128 stands for zero in the data rows.
Here are some points, each followed by its number:
90 255 121 91 190 104 91 119 92 255 244 222 126 92 91 90 225 95 92 112 100 236 164 92 0
206 190 216 91 91 202 91 236 183 111 92 170 175 92 91 90 255 95 144 255 94 165 91 92 1
122 130 119 120 121 112 110 134 150 131 108 133 108 145 154 119 108 110 145 128 127 126 103 113 2
152 95 101 151 124 158 130 148 116 110 121 123 156 141 120 113 120 102 132 131 135 139 113 128 3
140 163 106 161 142 150 103 97 148 119 94 97 106 158 117 183 148 95 92 111 94 135 155 92 4
142 95 120 122 140 138 133 114 135 110 113 114 101 255 129 134 108 106 124 99 144 117 139 110 5
90 212 93 98 231 91 91 186 221 170 198 137 144 94 91 90 95 95 92 98 137 146 119 92 6
119 146 143 162 142 116 130 126 92 255 92 95 95 92 169 95 142 169 92 126 133 136 184 92 7
128 155 130 127 145 109 110 138 92 152 149 160 133 137 181 113 113 117 94 126 94 120 116 163 8
90 137 93 91 170 156 125 95 92 228 92 171 173 128 178 170 173 170 128 102 94 145 114 118 9
135 95 93 166 129 129 140 118 126 145 130 119 117 133 148 148 108 111 113 111 129 128 128 153 10
90 146 103 109 176 91 107 175 153 114 117 115 173 97 91 90 109 172 136 139 141 122 129 175 11
163 104 93 154 174 100 91 98 162 137 92 95 140 143 91 137 147 95 148 160 163 95 104 110 12
135 100 126 120 131 142 123 114 132 100 120 117 102 161 140 128 105 119 130 107 145 120 145 116 13
90 112 184 101 91 135 171 111 92 150 111 101 140 140 146 160 113 175 170 132 94 109 134 145 14
142 97 123 121 132 145 146 97 138 106 120 108 115 129 126 143 109 103 140 109 118 113 135 120 15
90 140 230 148 121 91 121 95 92 101 96 106 95 150 91 128 104 255 152 178 102 132 91 134 16
146 255 177 91 137 91 91 157 92 180 92 147 95 92 185 90 161 198 92 96 255 95 176 152 17
103 117 93 173 91 137 195 95 148 101 92 129 95 132 118 122 111 95 93 162 143 99 166 92 18
103 173 123 112 137 91 121 150 110 95 109 139 112 117 94 90 128 118 127 118 171 95 127 108 19
90 227 114 107 218 91 112 137 92 238 143 157 95 122 223 90 148 163 92 96 155 95 91 207 20
110 134 127 91 125 129 102 109 121 165 92 168 129 118 137 160 131 138 121 128 94 151 106 92 21
162 138 131 102 126 161 113 255 101 121 118 163 134 123 112 90 128 95 92 120 135 140 132 135 22
165 139 146 133 92 185 91 157 194 149 157 209 238 120 91 90 212 146 135 162 173 189 91 161 23
133 103 124 135 147 140 162 101 136 104 126 118 96 142 140 139 95 118 117 106 135 118 134 128 24
103 95 121 128 138 122 140 116 124 96 175 95 121 148 107 131 95 151 141 128 117 140 127 152 25
90 113 106 91 167 95 91 121 119 136 104 95 144 140 91 127 95 220 133 156 94 155 99 99 26
112 105 103 148 118 142 135 114 125 118 127 117 116 131 141 152 101 114 126 104 123 124 147 92 27
125 111 211 193 148 91 127 95 116 112 134 95 167 101 91 155 95 192 198 140 94 103 135 168 28
90 186 93 91 219 91 91 181 161 150 124 138 165 92 91 90 122 95 92 118 130 95 113 92 29
90 103 99 116 128 91 120 133 127 113 165 103 95 119 91 106 95 145 134 141 109 109 149 107 30
140 114 112 134 136 133 142 115 141 113 119 116 115 145 137 141 105 109 135 111 133 115 141 118 31
90 95 199 131 91 102 154 103 92 101 119 95 113 147 91 128 95 193 172 200 118 133 149 121 32
133 103 93 136 167 142 103 107 156 134 92 148 122 146 108 190 115 135 96 130 94 130 95 92 33
128 95 108 119 105 129 191 99 125 111 129 110 117 127 131 125 114 108 115 120 255 104 157 109 34
104 172 96 96 152 91 112 199 92 161 152 123 135 92 165 114 114 133 107 96 247 106 122 160 35
134 141 93 120 122 91 119 136 118 95 134 119 139 105 125 119 120 130 136 105 129 100 147 142 36
144 132 99 182 91 91 183 101 92 110 92 95 95 92 130 100 136 115 95 135 128 95 146 92 37
143 95 124 162 137 140 153 124 113 100 119 116 107 154 94 137 112 95 144 106 145 114 145 132 38
119 164 124 140 167 159 91 95 155 191 92 103 133 92 156 172 160 184 92 129 94 95 91 92 39
135 95 123 137 138 133 143 99 127 118 115 106 107 146 135 144 108 113 128 103 139 120 134 121 40
130 106 123 148 133 141 150 116 137 106 140 95 110 141 155 125 96 107 118 109 128 108 129 114 41
90 126 102 114 120 109 154 95 143 138 100 112 122 156 91 156 116 95 116 141 100 136 122 92 42
90 95 151 129 103 117 143 133 104 96 151 100 123 150 91 129 95 177 138 149 100 131 132 150 43
162 95 108 155 119 129 116 104 131 118 123 95 122 141 98 144 107 95 136 108 132 119 149 124 44
108 115 93 211 91 115 181 95 145 172 92 105 95 104 186 132 131 95 92 133 161 95 103 183 45
90 95 190 116 91 100 132 120 92 115 148 95 133 255 91 130 95 208 170 184 105 128 144 145 46
126 202 122 159 173 128 105 106 98 206 92 95 114 92 184 96 150 137 100 106 138 133 142 92 47
Which three points above are nearest to each new point? Their numbers follow each, nearest first.
90 95 163 154 91 92 149 129 92 103 184 95 141 136 91 127 95 239 135 175 94 107 132 156 43 32 25
171 122 139 91 91 200 95 99 94 95 114 151 109 92 142 90 193 95 139 123 139 161 91 220 3 15 13
120 154 94 123 178 91 91 145 172 140 137 137 179 107 102 106 143 108 125 96 133 95 143 92 29 36 19
134 103 123 91 100 120 116 123 92 173 146 154 132 142 161 140 117 107 126 103 120 102 109 156 8 10 2
90 138 192 117 134 137 146 95 92 158 92 101 95 130 123 143 136 180 161 113 107 107 112 129 14 40 43
90 95 186 126 91 96 172 111 92 104 116 95 95 141 91 117 95 215 146 201 95 145 157 126 32 43 16
90 101 133 138 170 104 160 106 188 159 92 118 95 170 100 125 128 95 92 134 141 107 91 113 42 40 24
123 98 99 132 91 143 190 112 140 95 116 124 104 119 147 130 99 97 96 138 122 108 172 107 18 27 24
168 189 104 91 132 155 91 246 245 185 220 229 255 92 91 90 238 117 111 188 181 220 91 95 23 1 6
115 148 146 115 138 91 123 140 92 179 146 162 122 128 203 115 124 154 92 116 94 109 91 172 8 2 21
137 134 146 138 111 91 127 95 92 95 92 146 95 94 149 167 134 141 164 104 216 95 121 209 36 40 31
90 95 163 150 91 116 137 129 92 157 153 95 117 123 97 144 102 167 124 144 94 102 110 173 43 14 25
90 95 169 155 91 128 163 143 96 110 190 96 128 146 91 137 95 196 123 155 94 95 131 161 43 25 32
243 164 122 91 91 255 91 255 208 95 255 255 255 92 91 90 255 139 205 255 119 255 91 181 23 1 22
129 110 105 158 92 125 162 109 98 113 123 98 114 139 120 149 113 105 140 112 109 95 154 95 27 31 15
90 139 192 99 113 120 105 114 92 156 92 95 127 96 154 123 101 220 150 152 98 128 115 165 14 16 43
108 124 141 131 149 91 117 151 107 163 191 95 150 104 91 102 101 128 110 105 139 109 161 94 30 36 25
99 181 129 91 106 105 101 142 92 187 170 211 137 120 198 90 122 156 92 96 113 110 139 229 8 20 36
117 131 93 146 144 101 117 136 127 121 141 121 131 113 114 112 117 101 111 105 136 112 141 107 36 31 27
132 150 93 134 171 91 122 162 139 100 162 119 135 110 103 96 100 158 130 96 225 95 133 97 19 36 35
162 100 142 92 91 164 119 148 138 101 105 173 154 92 113 90 147 95 156 174 94 152 98 114 3 2 21
249 206 245 91 91 241 91 255 158 95 114 251 161 92 91 90 255 116 198 255 94 255 91 111 1 23 22
92 95 93 162 91 151 199 103 105 119 108 114 95 99 182 134 110 98 92 96 173 117 136 183 45 10 24
164 139 115 91 91 171 91 149 112 98 141 195 143 92 105 90 156 103 93 146 124 165 120 160 22 3 36
154 106 119 116 117 142 108 136 134 95 150 143 150 125 128 101 127 103 156 122 128 160 138 117 3 13 31
161 113 138 91 91 171 133 139 126 95 122 176 136 97 111 90 146 155 152 175 100 143 91 110 3 21 2
97 141 119 128 134 115 156 95 157 152 92 139 109 172 91 185 156 95 92 144 99 142 132 92 42 4 33
90 95 162 114 112 104 130 101 92 95 148 95 114 148 91 140 95 182 145 156 98 136 123 165 43 25 32
118 255 173 111 222 136 91 120 113 211 97 141 140 95 221 107 176 194 187 116 94 224 140 92 47 9 7
143 192 166 168 97 91 91 125 92 103 92 107 147 92 114 149 162 124 137 101 166 95 135 188 36 19 44
138 120 126 152 136 131 138 111 141 118 109 122 123 169 141 130 105 95 128 132 95 119 132 130 31 40 41
136 153 93 150 221 118 91 255 245 211 172 242 255 132 91 90 211 95 92 194 221 211 91 92 23 6 29
152 148 93 126 91 149 101 166 112 140 156 171 130 108 168 109 152 115 92 144 106 172 92 173 8 3 22
90 138 121 133 150 114 197 95 172 171 92 96 95 202 100 134 120 95 92 127 117 146 125 92 42 40 31
168 108 124 91 91 178 154 124 121 95 137 144 124 95 93 90 162 95 139 160 122 138 126 92 3 15 31
161 175 204 146 117 104 91 95 116 95 92 158 135 126 130 182 153 217 203 108 185 99 139 120 28 16 14
106 118 93 153 91 145 216 104 133 95 106 116 95 130 140 125 98 95 94 152 116 102 182 108 18 37 27
